The same turns and mirrors carry the whole set onto itself and the rows of a family onto each other. Which other rows belong to the same family as each row named below? List them in the order they appear above.
These 15 rows form 3 families of 5 rows each.
modop: [  1  -2 -16 -13  -6  27  24  20]
gupeg: [-20  -9  -2 -16  -4  31  -8  -3]
suver: [ -6   0 -16   9   0  29  22  19]
limub: [-10 -11  -8 -35  -3  18  -8  -4]
dagu: [ 23 -26 -19  16  12 -17 -25  -7]
Vafil: [ 15 -21  -9  24  12 -21 -19 -10]
Migab: [ -2  -3 -14   4  -2  23  22  29]
sotas: [ 15  -6 -20  35  13  -2  11  17]
Mukom: [ 32 -20 -18  13  11 -21 -11  -5]
lokip: [ -8 -20   0  -8   5  -1 -33 -21]
bigo: [  5 -20 -10 -19   6 -12 -26 -20]
pago: [ 26 -15 -18  30   6  -3   9  20]
Mapav: [ -7 -22 -10 -19  10  -4 -33 -15]
vipul: [ 27 -10 -23  18   1   1  21  20]
zem: [-21  -8  -8 -24   0  26  -2   7]

The rest of the family of dagu: Migab, pago, Mapav, zem
The rest of the family of lokip: gupeg, suver, Vafil, sotas

